In the data rows, 128 means zero.
Here are some rows, each followed by its group. Groups can overlap.
151|091|091|174|177|163|140|133|101|096|118|150|114|156|156|129|203|119|098|079|166|103|108|157|124|089 gf
115|111|149|161|118|116|155|164|084|099|110|143|145|163|169|155|169|119|147|095|140|115|145|114|054|093 gf
076|141|107|105|094|152|143|123|114|093|134|118|138|176|140|136|135|113|077|166|163|170|102|086|170|147 dm
101|102|139|112|096|140|126|126|117|080|113|129|162|129|147|104|120|141|101|155|191|136|121|156|100|148 cr
111|169|102|142|121|148|130|106|117|117|094|182|129|190|126|128|161|111|151|070|160|110|079|151|108|114 gf
151|104|140|105|115|137|124|132|116|153|167|156|097|124|178|136|134|090|138|130|086|111|138|072|146|153 zb
107|119|100|115|091|127|105|127|133|149|148|141|150|126|074|187|064|152|180|147|092|122|124|138|121|151 pq
145|150|125|152|131|140|126|113|127|142|146|171|109|176|147|133|119|093|122|059|148|094|084|143|097|134 qt
166|132|135|124|117|170|085|104|140|142|161|168|110|112|144|140|143|117|137|066|144|111|128|116|128|106 qt
141|131|104|137|112|182|131|116|095|114|089|174|158|117|121|097|150|127|153|097|165|143|120|176|121|070 gf
133|163|144|134|107|173|086|087|131|149|127|144|110|098|107|139|095|137|170|132|105|129|143|082|170|142 zb
168|169|119|053|107|146|108|114|145|137|200|141|108|098|122|114|150|109|124|121|144|140|150|091|129|132 zb
066|102|105|057|132|101|116|152|172|183|110|122|128|100|196|138|106|130|133|144|098|114|145|159|121|147 cf
105|125|099|163|143|073|152|155|143|138|113|081|128|100|078|113|173|146|187|148|128|096|151|132|126|158 tg
138|151|169|134|174|166|126|082|130|131|143|140|080|105|146|141|168|133|131|088|109|116|095|099|107|140 dz
145|142|120|053|145|109|126|163|130|169|130|100|143|085|193|167|101|170|129|096|077|114|148|120|123|129 cf
121|068|133|119|116|125|150|164|070|118|085|098|162|150|190|114|144|121|083|145|143|184|130|150|145|107 lg
172|157|132|161|157|121|111|094|119|139|157|160|097|133|123|103|164|153|129|084|177|094|112|092|096|123 zb
103|114|158|119|081|126|131|122|110|128|095|086|132|115|166|094|101|185|098|164|156|159|174|128|166|107 lg
086|080|158|155|124|106|161|125|139|085|114|097|157|149|122|084|118|142|136|137|156|159|132|112|120|144 cr
122|103|109|160|151|078|147|093|153|108|116|087|118|118|106|108|177|097|190|151|131|112|168|141|139|162 tg
166|124|152|129|120|140|092|145|135|159|133|162|085|077|133|148|104|138|141|101|093|134|154|146|117|113 dz
148|206|109|135|137|072|123|137|151|140|135|108|118|068|105|104|118|124|186|152|116|095|128|124|163|154 tg
128|065|131|106|098|140|150|130|120|099|121|118|124|129|184|127|108|099|088|130|173|172|164|113|153|141 dm
116|071|130|149|143|106|133|150|085|084|141|112|135|190|089|128|104|178|103|155|184|128|093|160|134|128 dm
176|114|110|152|154|097|134|143|106|142|126|180|150|153|147|101|152|121|107|144|163|102|069|148|092|049 gf
149|121|123|138|137|149|130|124|131|105|092|131|122|142|168|116|176|136|124|102|152|130|092|198|043|108 gf
146|170|106|136|134|079|141|126|152|146|119|102|124|140|044|117|177|135|127|144|147|094|133|104|144|149 tg
120|117|116|161|107|164|165|113|101|078|135|134|138|185|134|119|147|130|090|112|163|123|111|092|160|129 dm
161|167|104|121|133|145|098|120|171|129|160|157|118|116|112|116|136|086|136|084|143|100|132|117|144|139 zb
093|155|117|159|123|050|115|167|158|137|160|087|133|110|097|110|145|125|156|157|125|108|168|098|142|160 tg
134|107|141|135|117|150|102|044|145|147|119|158|119|144|145|160|092|107|195|121|082|115|098|133|134|146 dz
161|161|106|125|116|135|106|121|154|161|200|162|104|096|111|132|116|082|132|107|153|114|138|117|129|105 zb
075|139|124|222|129|155|157|121|097|094|127|113|140|165|091|087|115|100|110|158|147|135|123|168|105|145 dm
131|146|160|135|158|106|092|108|145|133|137|133|131|099|061|151|139|150|120|129|129|071|122|152|115|156 pq
093|080|113|159|141|089|147|143|138|142|107|108|104|126|095|093|196|123|178|169|105|100|151|122|147|171 tg
127|158|132|069|112|177|153|150|126|113|108|073|138|135|110|116|067|158|099|164|133|137|133|161|128|132 lg
100|153|154|174|109|128|140|110|125|117|157|108|124|198|064|107|142|117|141|160|169|136|070|122|090|110 dm
132|094|142|109|095|134|142|107|125|088|088|109|119|105|178|126|118|170|096|160|124|189|173|134|138|122 cr
092|091|165|138|093|131|147|122|127|110|075|097|147|097|175|130|119|148|115|135|154|146|174|121|127|126 cr
122|107|141|124|143|100|086|128|151|143|102|128|137|115|059|184|131|095|155|138|176|126|100|127|151|136 pq
104|098|166|082|123|104|147|163|124|104|116|062|128|127|127|104|135|148|141|171|137|131|143|183|116|130 dm
089|055|150|145|153|127|148|161|100|090|171|114|160|158|129|085|092|138|087|120|162|166|147|126|110|135 cr
119|130|143|147|139|165|106|112|154|139|133|170|116|080|110|157|098|115|104|085|130|124|085|145|168|128 dz
093|106|126|173|120|159|104|178|141|101|165|133|118|195|199|090|172|114|142|105|128|095|098|147|088|088 gf
134|112|168|134|086|090|139|181|093|098|107|115|169|122|158|112|099|169|121|157|151|131|110|118|125|116 cr
103|053|120|159|159|141|137|153|088|122|130|122|126|193|169|111|147|157|108|147|181|151|105|077|079|113 dm
119|102|133|142|113|144|119|179|097|078|128|127|149|158|171|153|184|158|146|098|149|066|127|141|096|096 gf
127|107|140|112|081|108|187|131|131|101|078|109|148|124|169|132|094|133|132|143|149|157|129|107|137|120 lg
137|129|137|149|109|155|150|129|087|105|107|106|137|202|144|098|101|148|087|138|167|151|121|087|136|124 dm
127|074|146|101|147|163|146|101|132|144|159|126|081|139|121|161|197|097|117|105|061|150|115|148|141|124 cf
136|138|141|159|113|139|147|118|103|109|167|110|109|165|143|113|081|145|132|108|169|158|089|087|103|157 dm
164|178|145|146|150|167|126|085|101|154|140|174|111|128|110|165|113|117|132|095|100|127|104|080|117|108 dz
156|143|130|145|121|157|144|203|116|101|115|163|111|165|153|125|153|125|126|090|142|094|068|150|090|080 gf
077|136|103|116|148|094|165|107|150|161|112|103|110|122|089|104|146|088|173|158|104|092|180|142|177|157 tg
112|129|091|120|121|108|173|159|149|122|094|102|165|120|122|133|151|166|081|151|091|159|137|094|137|128 lg
156|129|101|091|122|144|108|149|144|144|133|136|116|128|141|110|079|145|112|185|052|103|197|130|159|123 cf
165|152|121|133|139|165|081|111|142|142|145|167|131|131|130|132|137|094|115|095|166|109|097|138|078|117 qt
123|151|104|163|119|094|123|119|156|117|136|108|102|119|096|166|138|123|163|159|102|076|125|143|142|174 tg
132|157|093|160|133|138|135|090|108|093|172|139|123|174|105|137|130|174|165|084|181|124|052|144|111|102 dm
156|150|169|108|097|127|119|120|137|133|126|181|122|121|101|130|136|106|161|081|119|127|125|131|100|117 zb
104|115|129|117|174|096|160|158|134|132|063|073|157|109|155|115|119|112|091|190|114|126|180|130|144|123 cf
203|099|112|113|138|132|118|095|126|161|090|153|103|122|140|138|138|104|162|102|113|135|118|093|178|148 dz
101|119|161|109|117|123|144|137|100|116|110|066|148|137|173|106|093|144|108|133|102|186|152|127|164|150 cr
112|171|130|135|153|157|088|151|168|141|158|157|127|079|114|134|109|120|112|102|122|129|117|130|073|136 qt
136|111|127|121|104|112|140|150|100|100|128|096|164|136|138|121|112|149|085|121|163|204|106|151|103|144 lg
164|099|132|162|134|147|120|159|127|096|105|153|129|159|160|162|158|124|148|092|162|088|097|138|088|061 gf
169|159|164|127|184|121|104|118|118|144|175|156|091|088|091|129|100|096|134|108|101|146|148|096|161|129 zb
169|173|105|118|118|126|109|110|147|142|187|166|132|118|123|117|140|099|118|106|144|091|091|129|101|145 qt
088|096|152|081|125|122|162|113|104|115|084|103|152|112|186|076|129|169|118|150|103|159|199|139|148|116 lg
140|143|136|107|162|180|088|096|147|166|128|150|096|118|154|136|174|094|120|100|145|123|123|103|087|124 qt
125|133|117|131|077|105|128|168|162|171|128|109|123|110|151|138|071|101|116|171|076|119|132|141|167|135 cf
119|168|083|122|123|084|121|154|134|153|109|093|142|121|092|134|141|121|161|139|110|122|161|099|162|183 tg
162|178|127|104|172|138|108|033|123|145|121|161|096|154|157|164|121|128|125|128|118|137|078|124|071|140 zb
189|164|150|115|161|139|111|055|128|136|155|161|103|115|114|140|117|117|097|100|118|133|092|105|168|140 zb
177|158|131|121|104|140|119|145|136|144|176|171|128|134|128|125|101|085|120|083|153|106|093|116|108|119 qt
163|116|133|159|115|102|119|084|113|085|152|101|157|114|139|109|140|158|074|169|131|129|178|121|155|132 lg
125|138|132|130|114|143|162|123|071|093|123|108|147|134|118|133|142|140|066|177|163|150|108|157|107|123 dm
079|091|137|130|107|132|158|145|120|106|059|095|138|129|154|101|124|187|118|126|128|174|167|143|118|145 cr
125|170|115|156|106|132|122|150|107|144|120|158|108|157|167|135|199|085|108|060|142|103|114|154|103|122 gf
154|133|148|152|127|146|096|111|147|172|125|167|119|101|116|162|143|113|145|110|071|142|108|099|122|099 dz
139|112|167|063|174|152|099|153|091|130|138|118|120|121|129|161|117|150|124|147|137|093|110|149|069|159 pq
078|109|125|174|114|135|124|139|074|104|170|127|141|184|086|103|166|131|120|149|185|151|058|148|126|124 dm
093|077|126|122|089|126|144|186|148|174|131|133|121|118|109|152|139|126|144|121|053|121|178|122|120|131 cf
155|080|122|141|119|142|147|202|115|106|125|127|136|195|168|123|184|083|147|098|117|145|094|132|086|082 gf
095|131|081|143|192|027|139|137|139|155|136|088|119|145|068|110|178|111|164|153|106|115|166|152|162|146 tg
101|144|138|199|102|127|150|160|116|099|143|156|147|155|177|115|161|136|128|098|092|066|121|155|090|075 gf
095|115|178|177|145|136|148|104|117|072|086|096|138|155|124|121|112|163|087|154|145|146|148|118|150|098 lg
180|114|127|163|121|177|098|139|127|128|155|168|123|125|133|104|113|104|100|098|161|117|107|138|096|125 qt
053|152|109|163|125|137|148|118|076|110|141|131|140|180|082|095|172|155|123|141|184|172|144|101|090|112 dm
Which 4 groups are nearest to each row below, nearest first, going by the average distance to the group's rows?
139|137|150|120|128|128|131|099|130|154|101|159|126|103|099|201|121|098|117|113|105|101|108|113|161|143 dz pq zb qt
163|160|097|140|146|053|137|122|148|133|140|083|142|136|052|126|181|130|132|146|128|108|114|151|136|141 tg pq zb qt
Which 5 groups are nearest to each row below, nearest first, going by the distance to the group's nearest row?
139|137|136|092|115|173|117|071|144|128|183|152|099|106|142|141|166|114|140|086|152|110|140|115|099|129 qt zb dz cf gf
160|128|088|148|154|137|074|163|118|110|093|147|126|173|168|135|166|104|160|074|173|113|101|157|126|103 gf qt zb dm dz
129|084|151|041|099|102|167|184|084|109|172|114|128|154|133|101|160|106|127|131|155|153|127|147|122|134 dm lg cr gf pq
Which 5 groups are nearest to each row below, nearest first, going by the average distance to the group's rows?
127|142|099|137|167|050|128|147|161|126|138|105|129|101|085|132|147|099|177|172|114|090|146|117|145|164 tg pq cf zb dz
121|115|115|171|164|098|147|139|142|144|128|077|129|137|045|134|169|109|174|145|088|089|145|133|148|147 tg pq cf dz zb
112|155|133|158|161|100|101|156|150|105|114|105|160|079|069|151|158|143|207|143|110|085|117|123|141|124 tg pq dz zb qt
Which 4 groups are nearest to each row below, nearest first, going by the distance to the centre of the group?
095|131|110|133|131|026|162|151|144|137|142|101|136|083|110|134|112|144|149|133|102|109|152|145|167|168 tg cf pq lg
140|185|110|157|142|081|127|143|142|117|169|088|097|095|103|124|166|130|193|140|112|070|157|117|154|141 tg zb pq cf
179|104|103|111|097|154|158|098|153|109|115|145|132|120|116|181|127|156|127|121|116|121|108|104|133|114 dz zb pq qt
129|080|119|122|092|124|143|162|121|077|093|095|153|163|132|111|101|172|116|151|104|155|170|173|155|117 lg cr cf dm
121|145|138|143|084|161|096|108|129|120|163|172|091|109|138|125|142|155|159|097|131|107|106|118|133|148 zb dz qt pq
129|103|159|122|135|140|141|125|134|152|085|097|145|087|101|146|110|125|145|168|082|120|173|132|101|141 cf pq lg cr
089|090|143|100|121|101|143|150|139|116|057|097|164|134|171|159|088|142|103|136|117|192|165|109|150|114 lg cr cf dm
Which 4 groups are nearest to each row below, nearest first, going by the distance to the group's nearest row?
127|151|118|112|168|156|080|122|131|132|167|186|116|091|137|162|142|111|118|105|153|081|128|152|092|103 qt zb dz pq
091|135|130|158|131|080|130|154|161|113|145|150|116|132|084|184|077|150|115|098|151|107|130|134|094|147 pq qt tg dz
A new table starts here, with new groups. Each row is followed by its group. Groups can overlap.
079|177|121|079|163|121|079|079|177|093|107|163|149|163|163|107|107|079|163|079|107|163|177|107|079|135 tile
163|093|093|107|163|121|093|107|163|093|107|177|163|149|093|135|121|177|149|149|177|093|107|177|093|079 lamp
121|135|177|135|163|107|149|093|093|135|135|093|093|093|107|079|163|093|149|149|135|149|107|121|121|163 dust
149|079|107|107|135|149|135|093|093|079|121|135|135|121|135|135|121|149|177|163|121|121|163|107|149|121 cork
079|079|121|121|163|079|093|149|093|135|149|135|135|149|079|163|093|121|093|149|079|149|079|149|135|107 nest
177|121|107|079|107|121|163|163|135|177|107|177|093|093|079|121|121|149|177|093|107|135|149|079|163|107 plum
121|149|135|177|107|107|135|121|149|135|163|121|149|079|121|163|093|149|149|121|093|149|149|135|135|163 pear
093|149|163|135|135|093|149|107|079|107|107|135|093|135|107|149|121|135|177|107|163|107|163|177|135|107 dust
163|135|107|121|177|135|121|107|177|135|135|177|177|163|093|135|079|177|107|163|177|149|093|177|079|079 vine
093|121|093|177|093|163|093|149|107|163|079|093|121|135|093|149|135|135|149|107|163|093|107|135|079|163 cork
135|177|107|079|107|121|079|107|163|093|107|079|093|177|177|163|079|079|121|079|163|177|107|177|177|121 tile
135|093|177|093|163|107|093|093|121|177|079|121|135|135|135|079|135|079|079|163|079|079|107|149|135|121 gate
093|163|135|149|149|135|177|107|093|107|107|149|079|135|107|177|121|149|121|079|121|149|121|149|079|107 dust
135|135|163|121|177|177|079|107|177|149|177|121|107|135|163|177|177|163|121|079|079|079|107|163|163|093 tile
135|093|177|163|107|121|149|177|177|093|107|093|079|135|177|079|093|079|149|079|163|177|093|163|177|079 lamp
177|177|107|093|149|135|135|177|079|107|149|149|177|093|107|079|135|121|107|079|093|163|163|163|163|107 plum
163|093|149|121|135|149|177|177|177|093|079|163|079|093|079|093|149|093|079|093|177|163|163|177|163|107 lamp
177|163|107|093|135|149|135|177|107|177|107|177|177|079|079|093|149|149|177|107|079|177|149|149|149|135 plum
093|079|107|107|177|079|093|163|107|107|149|121|135|107|079|177|079|093|079|135|079|149|093|163|149|149 nest
093|163|135|163|149|135|177|107|093|121|107|149|079|121|107|177|121|163|135|093|107|149|135|163|093|107 dust
121|177|121|163|149|107|177|079|163|107|121|177|163|107|121|135|135|163|107|177|093|135|093|093|079|093 pear
093|163|121|163|135|149|163|135|079|149|079|177|093|149|163|177|093|121|135|093|107|121|135|149|121|079 dust
107|093|079|149|107|177|135|107|107|163|107|093|135|093|163|107|177|079|135|107|163|149|093|107|149|107 cork
135|135|107|177|093|135|079|163|177|121|107|079|149|149|163|093|149|093|107|177|093|121|177|121|079|149 lamp
135|079|079|107|121|163|149|079|093|079|135|107|135|079|163|121|135|107|149|135|149|121|163|079|177|093 cork
093|163|121|163|135|135|163|121|079|135|079|163|079|135|121|177|107|135|135|093|121|121|135|135|107|093 dust
093|163|149|149|121|107|149|121|079|107|093|149|107|149|121|177|107|149|163|079|149|093|177|177|135|107 dust
149|079|093|107|121|149|149|079|093|079|135|107|135|093|163|135|121|121|163|149|135|107|163|079|177|093 cork
135|135|163|163|149|135|135|135|107|149|163|079|093|093|135|107|107|121|163|121|135|163|163|107|135|163 cork
093|107|177|107|163|107|079|079|163|121|107|093|079|079|177|079|177|177|093|079|107|093|079|093|149|107 tile
107|163|107|093|177|177|177|163|149|121|079|107|135|093|177|121|079|177|149|177|107|177|079|121|149|121 gate
107|135|149|135|079|093|163|093|121|121|121|107|177|177|135|121|107|177|135|093|135|135|093|163|177|177 pear
107|121|177|163|135|079|107|093|135|107|135|135|163|079|121|079|163|135|163|093|177|093|135|177|163|107 vine
177|135|107|093|121|121|163|177|135|177|093|177|121|093|079|107|135|163|177|107|093|149|163|079|177|135 plum
093|079|079|093|177|079|121|149|135|107|163|093|163|093|135|177|149|163|093|163|121|149|149|163|149|177 nest
135|093|177|093|149|093|079|093|107|177|079|121|135|121|163|079|149|079|079|177|079|079|093|163|093|093 gate
177|149|079|093|079|093|107|079|135|163|177|107|079|135|093|121|149|107|107|163|177|107|093|149|079|135 vine
121|135|177|093|107|107|107|163|079|107|107|079|107|135|163|177|177|163|121|177|163|149|149|149|135|079 gate
121|163|163|149|177|121|163|093|093|121|149|107|093|121|093|093|149|121|135|135|107|177|135|093|093|149 dust
149|177|093|149|121|079|163|079|163|135|121|149|121|163|177|121|149|135|093|093|079|177|135|121|079|079 pear
107|135|163|135|135|093|149|107|079|121|121|121|093|121|107|135|121|135|177|107|163|121|177|177|135|121 dust
177|135|093|079|121|093|107|107|135|177|149|149|093|093|093|093|079|149|177|121|121|093|121|149|135|107 plum
107|135|163|149|149|093|149|107|079|121|121|107|093|107|121|107|135|121|163|135|149|135|163|163|121|135 dust
163|107|107|079|149|107|177|163|177|149|093|079|107|079|149|135|163|177|079|107|163|093|177|149|079|163 plum
107|135|177|149|163|107|149|093|093|135|135|093|093|121|107|079|163|093|149|149|121|149|107|107|107|149 dust
149|107|177|107|079|079|121|135|121|121|121|163|149|093|177|163|079|135|107|163|135|121|079|079|107|149 pear
149|121|163|163|163|149|121|135|121|163|177|093|107|135|135|107|107|121|149|121|135|149|163|135|107|135 cork
079|163|135|093|135|135|079|107|177|093|135|177|121|135|135|093|107|079|149|093|107|163|177|093|107|121 tile
107|121|135|107|079|093|177|163|149|107|163|079|135|177|093|093|163|177|163|107|135|107|093|163|163|177 lamp
121|177|107|177|121|093|177|079|149|107|107|177|163|121|135|107|163|177|107|163|079|107|093|093|107|107 pear
149|093|163|149|163|163|121|135|107|163|149|107|107|177|177|079|093|107|093|121|149|121|121|121|163|149 cork
121|163|135|163|121|079|135|079|107|079|121|163|177|121|107|163|135|135|107|079|149|135|149|149|163|149 pear
121|163|093|121|093|093|177|163|121|107|149|107|079|177|177|107|135|163|093|107|093|079|163|163|149|135 plum
135|149|121|177|093|135|079|135|177|121|107|121|163|135|135|121|093|121|107|177|093|121|177|135|149|093 pear
121|135|135|163|121|135|135|135|121|149|135|107|093|107|135|149|093|149|149|093|121|163|149|177|135|163 cork
079|079|107|135|177|079|093|163|107|107|163|135|135|135|079|177|079|107|079|135|079|163|079|149|135|121 nest
177|121|107|079|135|093|107|121|135|177|093|177|121|107|079|107|093|121|177|121|093|079|163|107|163|121 plum
121|135|177|135|107|079|121|121|093|093|149|149|177|079|177|149|149|079|149|149|177|093|093|177|121|177 pear
079|121|079|079|093|177|135|149|121|149|177|163|163|079|149|093|121|093|093|177|163|149|093|177|079|163 tile
079|121|135|107|093|177|079|135|149|149|135|163|107|079|093|107|079|177|079|079|093|177|121|079|079|177 tile
093|079|121|107|093|107|177|177|121|107|163|079|177|149|093|093|093|093|177|079|079|093|093|135|107|079 plum
149|107|177|121|079|079|135|121|121|121|135|135|163|135|177|149|079|149|121|149|107|135|079|079|163|149 pear
079|107|093|121|093|163|163|107|079|177|121|135|149|107|121|177|135|093|107|093|163|079|135|093|149|121 dust
093|177|177|079|093|135|079|163|107|079|107|079|093|149|093|177|177|177|093|177|149|079|177|079|163|121 tile
107|135|079|079|135|093|093|079|121|177|163|079|121|135|163|177|107|135|107|135|177|149|149|135|177|163 gate
163|093|177|149|135|149|135|149|163|121|149|149|107|177|177|093|093|079|135|079|163|135|107|093|177|107 vine
163|121|177|093|107|121|163|163|177|163|079|177|121|093|107|093|135|093|079|177|177|107|177|079|135|149 vine
107|177|121|177|093|093|177|079|149|093|093|163|163|163|149|107|163|163|107|135|079|093|121|163|177|135 pear
121|149|121|177|079|121|093|107|163|149|079|121|149|149|107|121|093|163|135|149|107|163|163|149|177|121 pear
135|093|093|177|107|135|079|135|149|079|121|163|107|163|079|107|177|121|163|177|107|177|107|107|093|093 lamp
163|149|177|093|121|149|107|163|079|163|107|093|149|163|149|135|177|079|121|177|093|163|079|149|107|079 gate
107|149|135|149|079|093|177|093|121|107|121|121|177|177|107|121|121|177|121|121|149|107|121|177|177|177 pear
149|093|079|121|107|107|135|079|149|135|163|121|135|093|163|135|177|107|093|163|093|177|135|135|135|079 pear
121|079|121|093|149|135|177|163|177|079|093|093|121|079|121|177|177|079|079|079|149|121|121|177|079|177 plum
121|177|121|163|121|079|135|079|121|079|107|163|177|135|107|149|149|163|093|079|149|121|149|121|149|149 pear
177|107|163|093|079|121|163|177|163|135|121|177|079|093|149|177|163|093|163|107|093|177|107|079|135|149 lamp
177|177|079|121|093|093|079|163|135|079|163|135|079|163|107|093|135|149|079|107|177|079|079|135|121|163 lamp
079|177|135|107|135|177|121|121|177|079|121|177|079|079|079|107|163|135|149|177|079|079|079|135|177|177 tile
079|093|079|107|121|177|079|135|093|177|149|135|135|079|135|149|163|093|121|149|177|149|093|135|121|121 gate
093|163|121|163|135|135|163|121|079|121|093|163|093|135|121|177|093|149|121|093|121|135|135|149|107|093 dust
135|149|149|177|135|135|149|121|149|121|177|121|149|093|121|163|093|093|163|107|163|107|107|093|149|149 pear
163|093|177|107|093|107|163|149|177|149|079|177|107|093|135|107|121|079|079|163|177|093|177|079|107|121 vine
177|107|107|079|079|107|163|149|135|149|163|135|079|107|093|149|149|107|177|093|121|149|163|135|121|149 plum
177|177|079|107|121|107|093|163|079|093|121|121|079|121|135|093|079|163|121|121|149|079|079|093|107|093 plum
177|177|121|135|121|135|079|177|079|079|177|121|177|093|149|093|135|135|079|093|149|121|177|135|177|121 lamp
135|079|093|107|121|163|135|093|093|079|135|135|121|107|149|121|135|135|177|163|149|107|177|121|163|093 cork
093|177|093|121|121|177|079|163|149|093|093|177|079|079|163|135|093|093|121|177|107|149|093|177|163|177 tile
093|177|135|079|177|107|079|079|177|079|079|079|177|177|163|121|107|079|163|079|121|177|149|135|121|135 tile
163|079|149|121|149|163|121|107|107|107|121|163|149|177|149|093|121|107|107|135|121|121|149|107|107|163 cork
107|149|107|177|107|163|107|149|107|163|079|135|107|149|135|149|107|135|163|107|107|093|107|149|093|121 cork
Which 5 groups are nearest to each row below, nearest first, going by the average distance to the group's rows?
107|163|149|149|163|121|163|093|093|121|135|107|093|121|093|107|135|135|121|121|107|177|149|107|093|163: dust cork pear nest plum
107|079|149|163|107|121|163|177|163|079|079|079|107|107|121|093|107|163|149|079|135|163|079|121|093|093: dust cork lamp pear plum
163|093|163|135|135|163|149|149|163|107|121|163|107|177|135|107|121|079|079|107|177|121|149|121|149|121: vine cork lamp dust pear
107|163|135|149|163|135|177|107|093|107|121|135|079|121|093|163|149|149|107|107|107|163|121|135|093|135: dust cork pear nest plum
121|149|163|149|177|121|149|093|093|135|149|093|107|121|093|079|149|107|135|149|121|163|107|093|093|149: dust cork pear gate nest
163|093|149|121|135|163|163|149|163|107|093|163|121|163|107|121|093|107|079|149|177|135|177|107|121|121: vine cork dust lamp pear
093|163|135|163|149|135|163|121|093|135|107|149|093|135|107|177|107|149|135|093|107|135|135|163|093|107: dust cork pear nest plum
Which 4 groups are nearest to each row below, nearest first, going by the distance to the group's nearest row?
107|163|149|149|163|121|177|093|093|121|135|135|093|107|093|107|149|135|121|121|121|163|121|121|093|149: dust cork pear plum
107|163|149|149|163|121|163|093|093|121|135|121|093|121|093|107|149|121|121|121|107|177|135|107|093|163: dust cork pear tile
149|107|163|163|107|135|121|149|149|121|163|093|121|121|177|107|079|107|177|093|135|121|149|093|149|107: vine cork pear lamp
Which 5 groups are nearest to each row below, nearest first, going by the distance to the centre of the group?
149|107|163|149|163|163|121|135|121|163|177|107|121|177|163|093|121|121|107|107|135|121|135|121|135|121: cork vine lamp gate tile
Which 5 groups are nearest to each row below, nearest first, going by the distance to the group's nearest row?
149|079|093|107|135|149|149|079|093|079|121|121|135|093|149|149|107|121|177|163|135|107|177|107|149|107: cork dust pear plum lamp
079|107|177|107|135|107|079|079|149|121|121|135|079|079|121|079|177|177|163|079|093|121|079|079|163|093: tile vine dust plum cork
121|121|093|177|079|121|093|093|149|177|093|107|163|163|079|121|149|135|107|121|093|177|107|121|163|163: pear cork lamp nest dust
107|163|135|149|163|121|177|107|079|121|121|135|079|121|093|163|121|135|121|093|107|149|135|149|079|149: dust cork pear plum nest
093|177|163|079|149|135|163|121|107|079|107|107|093|163|079|163|177|121|121|177|121|093|121|079|177|121: tile dust gate cork pear
079|121|093|121|093|163|163|107|079|177|107|135|149|107|135|177|121|107|093|093|177|079|135|107|149|121: dust cork gate pear tile
079|163|149|079|107|107|079|107|135|093|121|177|093|177|079|149|093|079|107|121|149|149|177|163|121|079: tile dust pear nest cork
Which 4 groups are nearest to each row below, nearest first, going by the distance to the centre of the group?
149|079|107|107|135|149|149|079|093|079|107|135|149|107|135|163|107|149|177|163|121|107|163|121|121|149: cork pear dust plum
149|093|163|149|163|149|121|135|107|163|163|093|093|163|163|079|107|121|107|121|149|135|135|107|149|135: cork vine gate lamp
107|093|079|149|107|177|135|093|107|135|121|093|135|093|163|107|177|079|149|121|149|149|093|107|163|107: cork gate lamp tile
163|079|093|121|163|121|093|093|149|079|121|177|135|149|093|135|163|121|177|135|163|093|107|177|093|079: lamp vine cork plum
163|093|149|135|163|177|135|121|107|121|149|163|121|177|163|093|121|107|093|121|121|135|149|135|093|135: cork vine lamp gate
107|149|107|177|079|121|093|121|163|163|079|107|163|149|079|121|135|177|135|135|135|163|149|135|177|149: pear lamp cork tile
093|163|121|163|135|149|149|135|079|135|079|177|093|149|135|177|107|135|135|093|121|121|121|135|121|093: dust cork pear tile
135|135|149|163|149|149|135|149|121|163|177|079|107|107|107|135|079|121|163|135|107|163|177|135|093|149: cork dust plum lamp
177|149|079|093|093|079|079|107|163|135|177|135|079|135|079|107|149|121|135|163|177|093|093|163|079|163: vine lamp plum tile
093|121|079|177|093|177|121|135|093|177|079|093|135|121|121|149|163|107|135|107|163|079|093|107|107|149: cork dust gate lamp
Which 4 groups are nearest to each row below, nearest first, going by the average distance to the group's rows?
121|149|163|149|163|121|163|093|093|135|149|107|107|121|093|079|163|093|135|149|121|163|107|093|093|163: dust cork pear gate
